Each named move below is a turn or a mirror, shown by a few rows before and after it. Which moves, in which order, take the first row of each later pair to the second? The first pair is answered.
move J:
[ -6 -21   3   4 -18  -4   3  10  -9  11 -16 -25 -36  37  15   1 -30  -5
 -13  -2] -> [-13 -32  -3  27 -33  -9  14  12  -2 -10  -5 -17  -6  32   7  26 -15   6
 -16  15]
[ 13   6  -3 -26 -10  -7 -20  35  12   4  21  19   2  11 -22  -3  22   1
 -24   4] -> [ 13   8  -3 -35 -10  -8 -19  33  11   9  19  16   0  12 -19  -9  17  -4
 -26   5]
[-15 -10   2   5   4   6  -4   5  -6 -12  -7  -2  11  16 -17   2  13   5
  -7 -10] -> [-11  -6   5  -7  10   6  -8   6 -13  -3 -10  -4  -5  18 -10  -9   4  -1
  -6 -16]
move Y:
[  8 -12 -10  40 -20  -2   8  25  24 -30  15  21  15   7 -30  22  24   7
 -29  -2] -> [  5 -22 -13  54 -20  -7  15  21  18 -28   9  14  12  16 -28  18  15   7
 -32  -2]
[-30 -21   5  -9 -23 -14   2  23   3   9  -1 -11 -17  45   0  -3  -3 -18
 -13 -13] -> [-29 -11   2 -23 -18  -9 -10  30   8   8   0  -6 -14  39  -3  -5   9 -19
 -13 -17]
[-18 -20   7  19   9   8   4  -8  10   3  20  40   8  24  12  21  -6 -19
 -13  19] -> [-20 -26   6  20  10   7   2  -6   1   6  17  33   2  35  14  15  -8 -20
 -18  12]
move M:
[-17  -3 -19  12  -3  -1  -8  14 -11 -35  24   9  23  -1 -13   9  37  17
  13  -8] -> [-15 -16 -25   9 -13  -9  -6  32 -14 -24  23   1   4  25 -17   5  23  16
  -9  -9]
[-15  -9 -13  48  -7 -23  15 -27  -7   4   3  31  14   9 -16  -4  13  17
 -28  12] -> [  8  14 -18 -33 -14   0 -35  26   9  17   8  10 -16  24 -18 -25  18  -6
 -28  -3]
[ 21 -14 -10   6 -22   1  25   9  -9   1  -3 -61  -5   8   4  -5 -51 -23
   8  13] -> [ 26  13   1 -22  -7  21   8   0   3  -9   2 -56  13 -27  10  -5 -27 -25
  38  12]
Now pairs of rows:
Each pair is 2 to 3 moves apart.
[ 36   5  -4  -2 -22  20 -15  34  28  25  -5 -27 -46  42  43  -7 -22 -21
  -1 -13] -> [ 25   4  -7  30 -39  21  -6  26  59 -28  20  -1  29   6  20  37  26   3
  13  23] -> Y, J, M
[  4  11   5 -39   5 -12 -12  15  16  15   8   4 -14   4   1  -5  15   0
   6   8] -> [ -8  -7  -2   3  -6 -24   8   7  20  -4  15  11  12   1  -5  18  21  14
  -3  25] -> J, M
[-10   6  -3   8  27  -9 -12 -19  -5 -20  -3  31  46  -5 -17  -6  44   9
  28 -20] -> [-18 -16 -11  41  18 -28   8 -23 -15 -17  -5  29  40  15 -18  -4  28  16
   8 -16] -> M, M, M
[-11   2   0  14  29   5  14 -42  -3 -13  -2  -4  33 -36  22   6  -3   9
  21  -8] -> [  7  12 -15 -53   6  24 -34  18  19 -11   6 -22  16   0  12   4   9  -6
   3 -14] -> M, J, M
[ -8 -29  -6  29  -5  14  16 -17  -7 -43  -9 -25  25 -21  16  18  -4 -10
  11   0] -> [  2 -35 -18   0 -24  16  -5  25  -2 -30  -4 -38   1  14  10   9 -13 -16
 -10  -5] -> M, J
[  2  21   2 -32   1  27 -17  13  17 -15  -2   4   6 -27  14 -24  27  -4
  17   3] -> [-19 -31  -8  43  -5  -4  24  -9 -14 -16 -15   4  -5   8  16 -23  -1   9
 -15   2] -> M, Y
[  2  17   2 -33   9  12 -14   2  -2   8  -7 -10 -11  -8   4 -17   6 -15
  16 -13] -> [ -3   5 -11 -22 -14  10 -16  23  16 -12   8 -10  13   3 -13  11  18  -4
   2   4] -> J, M, M
[  9  27  12 -22  28  15 -19   3  -8   4 -17   7 -18   4   1 -26  -5  -3
  12 -19] -> [ -5   1  -1  33   1   5   8  -2   6 -34  -2  19  29  -5 -11  18   7  20
   8  10] -> J, Y
[-11  -2   5  13  21   5  15 -35 -27 -12 -21  -8  -3 -10  24  -9 -10   1
  36 -21] -> [-17 -31 -17  39 -14  -9  19  -6 -13 -35  -8  -9  20  18   4  23  -3  15
   8   2] -> M, J
[ 31  24   0 -19  13   4 -20  -3   7  15  16  47  22 -25 -12  21  19  11
   9  -2] -> [ 28  -4  -7  10  13 -17   1  -8 -19  44   4  37 -22  15  -7  -1 -23   8
 -21 -13] -> M, J
[-17 -25  -3  37   1 -23  15  -3 -22  14  -1  15   5  23 -18  -5   0   4
 -26  -3] -> [-13   1  -5   4 -12   0  -8  19  14 -13  18  16  42   0 -29  19  35   5
  -9  16] -> M, J, Y
[ 17  12   8 -19  29   5 -10 -20  -7  45  19  21  12  -3 -20 -22   9 -15
   3  -9] -> [  0 -19   0  35  15  -8  22 -30  -6  24  18  19  36   5 -18   7   1   2
  -2  10] -> J, Y, Y
[  9  23  15  26  21   4   8 -22 -20  23 -22   4   7 -22  42 -20 -15  -3
  15  10] -> [ 15   0  -3  12 -12  -2  -6  33 -12  29 -16 -14 -15  35  27 -15 -28  -9
 -25  10] -> J, M
[  8 -14  -6 -29   1  -4 -22  25  -3   6 -12  -5  16  24 -15  -8  21   4
  -4 -21] -> [  9 -11  -8 -18  -9  -5 -20  22  10  -5  -3   0  32  14 -21   8  29  13
  -3  -5] -> J, Y
[ -8  -7  -9 -28 -21   8 -17  20  17  -8  -6 -12 -20   5 -16   3   0   6
   2   0] -> [-24 -13  -1  13  -6   3  15 -19   9 -20  -4  -3   3 -20  -8  13   1  17
  19   7] -> M, Y
[ 22  13   9   2  -2   5   4   0   3  32  -3   2 -27 -10  19   4 -32  -8
   3   2] -> [ 21  17   5   3 -15  11   0   6  27   0  11   6  12 -29  13  28  -2   3
  16  17] -> J, M, M
[ -5  16 -11 -26  15  30 -32  -3 -10   7   9  14  -9  -9 -15 -27  24 -33
  -6 -12] -> [-16  -2 -19  19  -5  22  -9 -13   4 -17  21  24  33 -22 -20   9  36 -17
  -8  17] -> J, Y
[ 24  22  -1 -40  -6 -13   2  -6   9  15   6 -22 -16 -26  58  27 -18   4
  15  -3] -> [ 25  12  -9 -38 -29 -12  -1  11  21  -3  15 -21   2 -15  42  45  -6  11
   6   6] -> J, M, M
[-17 -17   7  43   2   0  16 -15  -9 -19   4  11  -2   4   3  12  -3   2
  20  12] -> [-14 -14   4  31  -5   2   4  -3   4 -30  13  10  15   3  -1  22   9   8
  25  16] -> J, M, J
[  3   5 -13 -44 -10   3 -39  40  20 -34  23  39  40  14 -45  20  55   9
 -11  -2] -> [ -1 -36 -17 -11  -8 -29 -12  36 -25  15   1  24 -25  69 -31 -11 -13  -2
 -58 -28] -> J, M, M
[-20   5 -15  14 -14   3 -35  33 -12 -31   2 -10  26  40 -25  15  17   1
 -49 -23] -> [-23  40   7   8  26  18 -29 -19 -12 -30  -5   7  43 -29  -9  -1  35  -1
   4 -29] -> J, M
[ 37  10   2  -9  -1  27 -36 -26  20  -4  -4 -32   3   8  18   1 -35 -13
  36   2] -> [ 36  -1  -2 -13  -5  21 -39 -10  18   0  -2 -36 -14  33  11  -5 -38 -15
  18   0] -> M, M, Y
[  2  28  14 -26  26   0 -27 -12  -8   8  -5  20  -4 -19  -8 -25  22 -11
   3 -14] -> [ -8  -6  -5  16 -10 -14 -13  12   7 -20   8  23  27   7 -31  15  29   7
 -28  10] -> M, M, J
[-12 -26  -2  68   1 -46  40 -24 -14  25  -1  23  -1  -1 -11   1 -24  17
 -39  25] -> [ 19  51  12 -68  16  13 -38  15  19  18  13  16  -4 -36 -11 -22  24 -10
   6   8] -> Y, M, Y
[  3 -17  -1  18  19   5   0  14   7  22   3 -16 -15   3  12  -8 -23  -2
 -16  22] -> [ 10  -3  -5 -14  19  20 -20  25  21  12  10 -15  -1 -11   7  -5  -3  -4
  -1  28] -> J, M
